Each path is a new rotation, seen through one point. The rows after it are directions, each followed by how far the rotation turns it, in degrees each step (0 if it stays put).
Each turn is a multiple of 5 degrees from 10 to 175, or 0.
Each row of a path follows its step; steps can be skipped.

step 0: [-9 -20 7 14 -13 0 -2 -14 -14 3 15 -10 2 -15 20 26 -3 0 -10 -13 -1 5 -8 27 -2 16 3 1 -3 16 -3 -8 4 -5 3 -15 -13 9 -1 -13 14 -10 25 1 -17 3 4 -6 -3 5 0 0 -11]
step 3: [10 -13 -12 1 -17 -6 9 -23 6 4 1 -5 -6 -12 23 5 2 -22 -16 7 16 -22 0 6 28 10 8 -2 6 8 6 2 6 0 21 -9 -6 14 12 12 10 0 10 3 9 -12 -8 6 -6 5 7 8 -12]
step 5: [6 -5 14 -1 10 4 19 5 -1 5 20 -18 2 -8 -27 16 -21 0 -14 7 13 -1 -8 9 -5 -3 1 -6 -14 1 7 6 12 6 7 9 3 -1 12 16 -2 -12 -17 -7 -15 8 19 -21 2 -8 -3 -13 -19]
step 6: [-3 2 -11 -20 4 -12 14 -16 0 -8 23 9 -27 -3 -6 1 -2 -28 -10 -16 7 -12 -6 8 -4 -5 -3 -4 10 -3 17 0 -6 -6 7 5 -30 -3 16 19 -10 -6 5 -12 -8 -13 8 -6 3 6 0 0 -7]
step 7: [-6 -19 3 1 6 0 9 -18 -2 -13 -31 2 -13 11 7 12 7 -3 -29 -10 11 -5 6 14 -4 12 -8 9 14 0 -16 20 11 -2 3 2 -12 8 15 4 -11 -4 5 1 0 -13 0 17 6 3 -13 -16 -4]
step 10: [-1 3 -4 2 26 -10 9 -23 2 -7 3 8 17 0 13 5 1 -1 -9 11 -1 2 2 35 -8 -2 11 -12 0 16 14 3 5 -6 -3 5 -11 16 -1 10 -13 -24 7 -9 -9 -15 3 13 5 16 -2 -14 6]
step 13: [8 0 -26 -4 13 14 9 -22 1 10 -1 -16 17 11 6 9 -16 10 -9 14 22 1 -15 9 4 2 8 13 12 12 11 -5 -6 2 -8 -2 -23 8 -5 8 -5 1 10 -9 -20 3 -6 -9 1 1 6 5 -23]
step 14: [15 6 3 -18 6 -3 18 4 -1 9 15 -16 -7 11 -9 7 -19 11 -6 11 15 -16 -9 21 4 9 9 -8 -6 -2 -8 9 20 -6 5 14 -4 9 4 14 -4 -4 8 0 7 -5 20 13 -12 14 8 -24 -13]
step 16: [-10 -16 3 -20 5 1 6 -17 20 -8 -19 -2 4 -1 7 6 2 -4 -29 -7 22 7 10 5 -8 -6 -12 16 12 0 -1 14 0 -14 7 -7 -5 1 4 22 4 5 -7 4 -16 0 -2 -14 3 -9 -8 5 -28]
Speeds:
[-3 -1 0 -2 1 -1 2 -6 0 0 1 -4 1 -1 1 3 -7 -1 3 5 0 -3 0 -5 5 2 -3 2 -3 -4 -3 0 -1 0 -3 8 0 -1 0 4 3 0 -2 3 1 -1 -2 -1 -3 1 8 2 -2] => 35
[-2 6 -2 2 -2 1 0 0 -3 -3 0 0 -3 -2 1 -2 7 -3 -2 4 2 2 2 -6 1 -4 0 2 0 0 -4 4 1 -8 1 -1 1 1 3 1 -3 -4 0 -1 1 -8 2 3 -3 -2 3 -2 -1] => 85
[-1 -6 -2 5 -2 -1 -2 0 -1 7 3 -2 2 -6 2 -7 0 1 -4 -8 3 1 -2 -1 2 1 0 3 -1 -4 1 0 1 -3 -2 2 2 0 -3 1 -1 2 -7 -2 1 -3 2 0 0 5 -1 -1 0] => 20
[-3 0 6 -1 2 1 -3 -3 -6 -3 -5 3 -1 -1 3 5 -2 -4 2 -4 -7 3 -1 1 -2 0 1 -2 -1 -6 2 3 1 -3 -4 -3 -2 -2 2 3 0 3 -5 -4 -2 0 0 3 1 -3 1 -2 2] => 35

step 0: [8 -14 2 -3 18 -9 8 17 6 -2 8 1 9 0 -13 2 4 -12 10 8 -2 13 -8 9 -9 -6 -6 14 13 -19 -5 2 1 12 -10 0 7 20 7 23 7 -14 9 -14 9 -23 -16 10 3 6 2 16 -4]
step 6: [0 3 -16 26 18 -6 17 -4 16 11 -11 -2 -1 -16 3 -5 11 23 5 -17 10 15 -7 -7 0 -6 -17 -6 15 1 1 -7 -4 -9 -8 1 -10 -9 8 -2 -25 -6 2 3 -3 -10 2 -7 1 7 -3 9 9]
step 7: [-30 14 5 -3 4 1 -1 -14 -24 -10 -1 -20 -3 -20 6 1 -7 1 0 -8 -14 -2 -6 -6 -4 12 -10 5 -3 5 -6 8 -20 -15 15 4 0 -4 1 -5 5 20 -15 -8 -10 -7 1 10 0 -9 -7 9 4]
step 12: [-6 9 13 -3 20 7 12 20 -8 10 -5 -8 -6 3 9 -12 -11 20 10 -6 -5 6 1 9 -3 -6 21 0 -17 20 18 9 -11 19 4 13 -4 -18 6 10 3 -9 -10 -10 8 8 -4 5 -1 4 -8 1 5]
step 13: [-14 10 -5 -10 -5 -3 -18 9 -8 -6 5 -6 -2 22 12 -4 -5 -7 -9 12 -2 -5 -13 -8 16 0 -3 -4 -11 11 2 -5 5 11 -11 -16 -5 -18 -12 -9 2 15 16 8 -1 8 -10 -12 16 -10 12 21 -12]
step 14: [-2 2 -14 5 0 -2 30 9 24 10 7 15 -11 13 3 1 5 0 -4 7 -3 -16 7 7 23 16 9 11 7 -2 -9 6 -4 -12 0 3 2 -6 -17 0 -17 -15 2 7 -9 -4 -14 -15 -13 6 -5 4 -3]
step 15: [0 -8 -15 7 1 12 -2 -6 4 -4 -4 -9 3 2 -7 -20 -14 2 0 4 -14 -3 11 8 -29 7 0 -5 13 4 -2 16 3 0 -3 -11 15 -4 1 -17 -3 7 -16 8 -23 -27 -1 2 0 -17 12 -5 -10]
step 16: [-2 -6 -8 15 -1 -2 4 3 -8 -7 -20 -9 12 5 -2 10 11 8 13 11 -2 -5 -8 4 -17 -5 12 4 1 2 5 7 -3 14 3 16 8 -11 4 -4 12 5 -5 -27 7 7 -30 -3 -8 26 -7 -5 -4]
step 19: [-7 0 9 13 -9 16 -17 0 9 17 -3 0 -10 15 -13 -12 0 -18 -9 -2 -21 -20 12 -3 -7 6 -7 8 9 -18 -2 -2 -1 -7 -9 -5 12 -5 -8 -15 5 -10 10 -19 3 -6 13 3 -5 -16 6 -6 -8]
Speeds:
[1 -1 -3 1 -1 -1 -2 -3 0 8 -3 -5 0 2 0 7 -3 -7 0 5 -2 2 -7 3 -2 1 0 -5 0 3 -2 2 0 0 0 -4 -1 1 -2 1 4 1 1 1 1 -2 -2 1 6 0 -3 -2 4] => 135
[0 -2 2 1 3 5 -4 0 -2 0 -3 0 -3 0 -1 5 -4 -1 -5 -2 3 -1 3 6 1 -2 0 -3 -1 -1 1 3 6 -1 -4 6 0 -4 -2 -2 -4 -3 -1 -1 0 -2 1 -2 -1 -3 4 2 9] => 160
[-3 -1 5 -2 -1 0 2 -1 0 -2 3 2 0 -6 5 5 2 0 2 -2 1 5 3 3 0 0 -3 -1 5 -2 -1 -3 2 -1 3 -3 0 8 6 3 0 -2 2 0 2 1 2 1 7 1 3 4 4] => 10
[1 0 2 -3 1 -2 -3 0 -2 1 -2 -6 2 -4 0 -4 -1 1 3 5 6 -1 3 2 -1 -2 1 4 -5 0 -1 3 0 7 5 5 -4 4 -5 0 4 0 2 -2 1 1 -2 0 2 0 2 4 0] => 85
[1 1 5 -3 2 6 1 4 1 2 -2 0 3 -2 1 -3 2 -2 2 7 -2 3 3 5 8 0 1 -7 -3 -4 0 -2 -1 2 0 -3 -1 -3 0 -4 -5 3 -1 2 3 -1 2 2 0 2 -2 -1 -3] => 40

step 3: [19 -7 13 6 -2 -6 11 4 6 -11 5 1 10 2 -14 -4 -9 -10 14 2 -14 0 -12 -3 -7 3 -30 -12 -11 7 12 12 -17 -9 -6 -25 3 2 1 -5 1 -10 16 9 -5 -1 -3 5 13 -16 -19 0 -2]
step 6: [-14 2 -6 -3 -9 -4 4 -21 -24 -6 -8 -1 0 0 -12 10 10 6 9 -2 -17 21 -7 -19 -22 7 7 -3 -6 3 6 0 -6 -13 5 -14 9 -1 -1 13 -8 -18 -2 7 19 -3 9 -8 6 -13 10 -2 -14]
step 9: [-3 13 15 12 -16 -8 17 -5 9 -11 -8 -5 -2 -11 -8 2 -11 -19 10 3 -4 14 -3 -22 1 10 3 -24 -17 8 -6 -2 -11 12 -1 -19 4 -3 4 -4 0 7 18 -5 -3 5 3 17 -4 9 -15 -9 -9]
step 11: [5 -8 -1 -1 -4 -12 0 -22 -5 -15 24 8 -12 -5 -14 1 14 -14 2 -11 -6 12 5 -11 -16 15 4 -4 12 14 -7 6 -5 -9 0 -13 1 -2 -2 -1 -15 -7 3 5 23 4 15 6 3 -7 -10 -21 -11]
step 14: [-4 3 18 12 -11 10 11 -7 0 -12 -13 8 10 5 -3 -11 -10 -23 16 3 -3 7 -4 -6 -7 23 -11 -14 -14 -3 3 15 -35 11 1 -6 8 -3 6 -10 -1 -2 0 -2 -2 -4 5 -3 14 -11 5 4 -9]
step 15: [13 12 -2 17 -12 16 16 6 -12 -12 0 2 -5 -10 -2 8 -4 1 1 20 -7 7 4 -11 4 -10 -12 -21 -29 -5 1 1 13 2 -9 -15 1 6 3 1 7 3 13 10 -5 5 -7 -12 12 -3 -19 8 -12]
step 16: [11 0 -6 -6 -2 14 -1 -4 6 -18 1 6 -5 -14 -20 5 -7 8 -3 4 3 -1 -2 -16 -10 17 -12 -8 3 8 -19 4 -12 0 2 -24 -7 7 19 -3 -13 0 6 -2 13 -1 7 18 20 -1 -11 -18 -9]
step 17: [-16 3 -1 4 -15 5 -4 -31 -14 4 11 -14 2 -3 -5 8 1 0 17 -1 -5 10 -12 -12 -4 16 0 -3 -9 0 9 4 21 -1 -12 -12 -8 14 -5 -3 -4 -2 1 10 6 16 12 -4 9 -11 -4 -13 -25]
step 19: [-1 4 13 11 -19 -13 4 -15 -2 10 -4 3 16 1 -18 -15 -8 -8 12 5 -16 0 -4 -9 -14 3 -23 4 2 3 7 15 -12 11 0 -6 2 10 -9 0 -7 -10 -7 -6 16 -7 23 12 5 -6 21 9 -5]
Speeds:
[-4 -2 -2 1 0 1 1 1 0 4 5 -3 5 -6 1 0 3 -1 -1 9 3 -2 3 0 2 3 -1 0 -2 0 5 2 3 -1 -2 5 2 0 -1 -2 3 1 1 -4 -7 2 5 1 2 -2 -2 2 -3] => 145
[5 1 5 3 1 -10 0 -1 2 2 8 1 2 3 -1 -2 1 -6 -1 -4 -1 -1 0 5 -2 -3 -1 1 3 2 1 1 2 0 -4 -1 3 -1 -4 -1 1 1 1 0 1 0 3 7 -4 1 -2 0 1] => 40
[-2 0 -4 0 4 2 -4 -3 -1 1 -3 -1 2 3 0 6 0 -3 2 -2 0 1 -1 -1 -1 -2 -1 2 10 3 -2 -2 6 3 1 3 6 0 4 -1 -1 0 6 1 1 -3 1 -1 3 -3 -1 1 -5] => 65
[1 -2 -1 5 1 3 -2 -2 3 0 0 -4 0 0 0 -4 3 -6 -3 3 -1 3 2 1 -3 -1 0 -3 0 4 1 -1 1 6 6 0 -2 -5 0 3 1 2 -3 -4 2 -2 -2 -6 -5 -1 -3 -7 3] => 25
[-7 3 2 3 1 -1 3 6 -4 4 -3 5 -1 7 -4 -4 -3 0 1 0 -1 0 6 1 -2 -1 -5 2 -4 6 -2 3 -2 4 1 5 2 -2 2 3 2 -3 0 -1 -2 3 -2 0 -1 0 1 2 -1] => 60
[-4 -2 -1 0 6 -1 -3 4 -1 2 1 0 6 2 -3 0 -4 0 1 -5 -1 0 0 1 -5 5 -1 -6 1 -7 1 2 1 0 -4 -1 -5 2 -1 6 -1 2 1 -1 -4 -4 0 -1 0 0 1 -7 0] => 110

step 0: [-15 -16 -7 -18 6 1 -3 -11 16 -7 15 10 11 -5 3 -4 -7 6 -15 -16 14 -12 8 1 2 -8 -12 6 -12 2 4 5 -8 8 2 0 4 1 -2 21 -11 -9 -1 1 -5 12 7 -13 20 4 -2 -1 21]
step 4: [5 -7 21 4 12 10 29 -1 11 -1 7 7 -15 -17 -8 -9 -6 -1 8 5 -8 11 -7 13 -10 6 1 -9 -5 5 7 -6 -19 -3 7 11 9 -5 5 -2 -7 7 -6 -17 2 1 -10 -11 -2 -13 20 -8 -2]
step 8: [-13 1 -1 0 -18 23 2 -9 18 4 -14 -22 18 -3 -11 15 -10 2 -6 20 4 13 -7 6 0 -1 9 5 -5 -5 -3 -8 1 7 0 -6 4 4 0 2 -8 -1 -4 1 -13 -13 18 -9 6 -1 -9 4 18]
step 10: [7 10 -1 -7 -14 2 3 -11 -1 -1 3 2 -5 -11 -12 2 2 12 19 -3 -3 7 -4 -4 13 -9 9 -15 -6 2 10 5 13 2 13 -20 -11 -15 -5 -8 15 0 3 15 -13 11 -3 -4 -24 -6 -6 -4 23]
step 11: [-10 1 7 12 12 -3 3 -6 -7 -11 -4 -3 -4 2 -1 20 -28 8 10 2 0 1 6 7 -12 4 -7 6 -5 -19 16 -7 -4 4 20 -5 -7 1 -2 -8 -2 9 -3 0 8 -2 -8 9 -6 18 -28 -11 -3]
step 12: [-8 -11 -8 8 18 -9 4 -5 -3 -2 -5 2 -16 -19 2 -1 -6 -14 -9 8 -11 -4 -8 -6 21 -10 -2 -10 -6 14 -4 2 1 5 7 -11 0 4 -21 -22 -3 5 -22 -4 -3 1 7 -16 -8 7 2 -4 -9]
step 14: [0 -10 4 9 -16 -9 -4 4 4 -8 -2 -17 2 14 2 -19 -3 8 -6 4 -20 -5 12 7 5 -13 3 12 -7 -9 13 -3 -2 0 4 0 0 26 -12 -16 20 -9 14 -9 2 4 1 -8 -8 10 7 5 -15]
step 18: [10 2 -20 4 -5 0 -16 -5 -6 0 -3 -15 -3 -6 2 17 10 11 1 -29 3 5 -5 -6 -1 -2 2 2 18 3 10 7 -18 -10 -5 8 -8 -1 3 -17 -3 15 1 10 9 -7 4 1 -16 -9 5 -15 3]
step 19: [10 0 -5 6 18 25 13 -2 -20 4 5 -7 -11 13 2 -12 -4 12 18 -11 -3 1 5 9 -11 -9 6 -7 4 15 -13 -12 -19 21 3 -4 6 -3 -1 -8 -3 -4 -6 -2 7 -12 -9 -1 9 -1 -10 -2 -1]
Speeds:
[1 2 4 -3 -4 -2 -2 -4 -3 2 -1 -1 2 3 -1 -5 4 0 7 -4 -1 -1 1 -3 -3 0 2 3 6 2 6 2 4 -6 -2 -3 -2 0 -2 -4 6 0 5 0 2 -1 0 0 1 -1 -4 -4 -1] => 90
[1 1 -1 -1 1 3 4 -1 -3 0 -1 1 -2 3 -2 3 -3 1 0 3 0 -2 -3 -3 3 -7 -8 0 2 5 3 -1 0 -2 -4 3 6 1 -1 3 1 0 4 2 5 -1 2 3 -4 4 0 -1 7] => 40
[3 2 1 -2 5 1 2 -3 -5 -1 -1 1 -2 -6 -1 4 2 0 0 1 1 -4 0 5 0 1 4 -2 2 -2 -2 2 -7 4 0 -1 -1 -3 -4 -2 5 5 1 4 3 0 -4 1 -2 -2 -5 -6 2] => 45
[3 5 -2 0 -1 -2 -2 0 5 -1 0 -3 -3 -4 2 -5 -4 -6 0 -1 -1 0 -3 2 3 -4 2 3 -1 -2 3 1 -1 1 -1 4 4 0 2 0 -2 -2 4 6 -5 -3 4 -6 -5 -2 -1 -5 -3] => 175

step 0: [14 -11 0 3 -17 17 -12 12 11 -11 5 9 21 -1 -5 -6 7 6 7 0 -11 -13 -6 11 -6 8 -2 -5 25 12 -21 -9 -14 -26 -7 6 -2 1 3 -11 0 -1 0 -16 -4 0 -8 7 -6 2 8 24 -15]
step 1: [17 -9 11 11 15 -13 -16 -6 -14 9 -7 6 17 12 -1 4 15 -13 -3 13 -4 -10 12 -7 19 10 -2 -6 -20 4 -4 -9 8 -23 -13 3 -18 -5 -10 -4 13 -14 3 -7 2 12 6 13 -4 -7 -15 -1 -8]
step 4: [4 -6 13 20 -4 1 -2 23 -13 12 0 7 1 6 17 -13 -19 -3 4 -14 7 -7 -7 7 -13 14 -5 -2 -6 -3 9 -13 21 6 -22 -11 11 -7 -3 2 1 25 -1 -1 -16 20 -2 1 -17 3 3 -4 2]
step 8: [-13 -10 -14 15 -19 -2 7 -5 -4 4 -12 22 1 -5 3 15 -8 4 11 -3 -23 10 -9 9 -5 -8 5 14 2 14 19 -8 3 -8 7 -7 11 16 -7 25 1 -26 6 9 4 6 -2 15 -12 -4 3 -5 -3]
step 9: [8 -3 -2 -5 -13 -27 3 6 -7 -7 17 5 23 11 15 6 -20 11 18 15 -15 12 6 7 12 1 9 -5 6 1 1 10 -11 19 6 -7 -2 -7 20 -11 -5 -10 0 -7 -15 11 -11 4 -8 -10 7 3 -10]
step 10: [8 -10 18 15 3 11 -4 -14 -9 -7 28 -10 -3 12 -1 20 -21 -5 -2 12 -7 -10 -2 17 -15 13 -5 1 -10 8 -9 -8 7 12 5 -5 3 -8 -14 -7 20 -1 -9 -7 -6 16 7 9 1 14 14 -3 2]
step 12: [-10 5 1 -12 -7 9 -11 -9 8 -4 8 12 -5 1 8 1 8 4 -7 -9 0 3 -15 7 18 10 1 4 6 6 17 -5 5 -12 -11 5 -20 -9 -24 -21 6 -10 6 -9 -20 8 -30 -3 3 -5 -14 8 -23]
step 14: [-8 -2 -20 7 -5 13 17 -19 0 10 1 12 -15 8 12 5 3 -14 9 -7 -25 2 17 -9 -14 -19 3 -17 -16 -4 12 -5 7 -2 -17 -15 -9 6 17 -4 10 1 -1 1 -1 0 -5 5 0 -13 19 -4 -4]
step 19: [-6 -17 -8 4 4 1 -7 -22 -13 6 4 2 -1 8 -18 7 9 -6 14 12 -11 3 4 1 20 12 7 10 -9 20 -19 0 -2 15 -21 8 8 1 -8 8 -16 -8 23 13 4 18 4 5 4 -9 7 8 13]
Speeds:
[-1 -2 -4 4 -2 -1 1 2 3 0 -3 1 -2 0 2 -2 2 1 -3 -1 0 4 -6 2 0 5 -1 7 1 -2 -2 2 7 3 3 4 -4 5 -1 -2 -3 0 -6 1 4 2 -4 -2 -4 -1 0 5 1] => 85
[-3 -3 0 3 -3 -4 -1 3 -6 1 3 -1 -3 0 -2 0 3 3 0 -4 -4 0 0 2 -1 2 0 -4 -4 -5 -1 5 1 -3 -3 -1 -3 -4 5 1 -3 -3 -1 8 1 0 4 1 4 -3 -5 4 -2] => 140
[-2 2 -2 0 -1 1 3 5 0 -3 0 -2 5 -1 1 -1 1 4 3 -1 5 1 5 1 -4 3 -2 -5 2 -3 -3 1 2 -2 3 0 7 -1 7 -1 -1 2 4 -2 0 -2 -4 -2 -8 -4 -1 2 0] => 160
[-3 0 4 0 1 1 -1 0 -3 -3 0 -4 -7 -1 -3 -1 -3 -3 1 -3 6 -1 3 2 1 2 0 1 -1 -2 5 2 0 6 -6 4 -3 1 1 2 2 0 7 -2 0 4 -4 -4 -1 2 1 5 -2] => 45
[1 5 6 4 -3 -1 0 -6 -2 -3 0 3 0 -6 -2 1 -5 -3 1 -2 1 -1 -4 2 4 -5 0 -2 -1 0 -4 -3 6 2 4 1 0 -2 1 -2 -1 5 1 1 3 2 0 0 0 -1 -8 -1 0] => 130
[1 -3 2 2 1 0 0 -4 -4 5 -5 -2 -1 -4 -3 1 1 -5 3 -3 5 -1 2 -2 -1 8 1 3 -6 2 0 -1 2 1 2 -3 7 -1 -1 -1 2 -1 -6 0 -1 -1 3 0 -1 -5 3 1 0] => 120
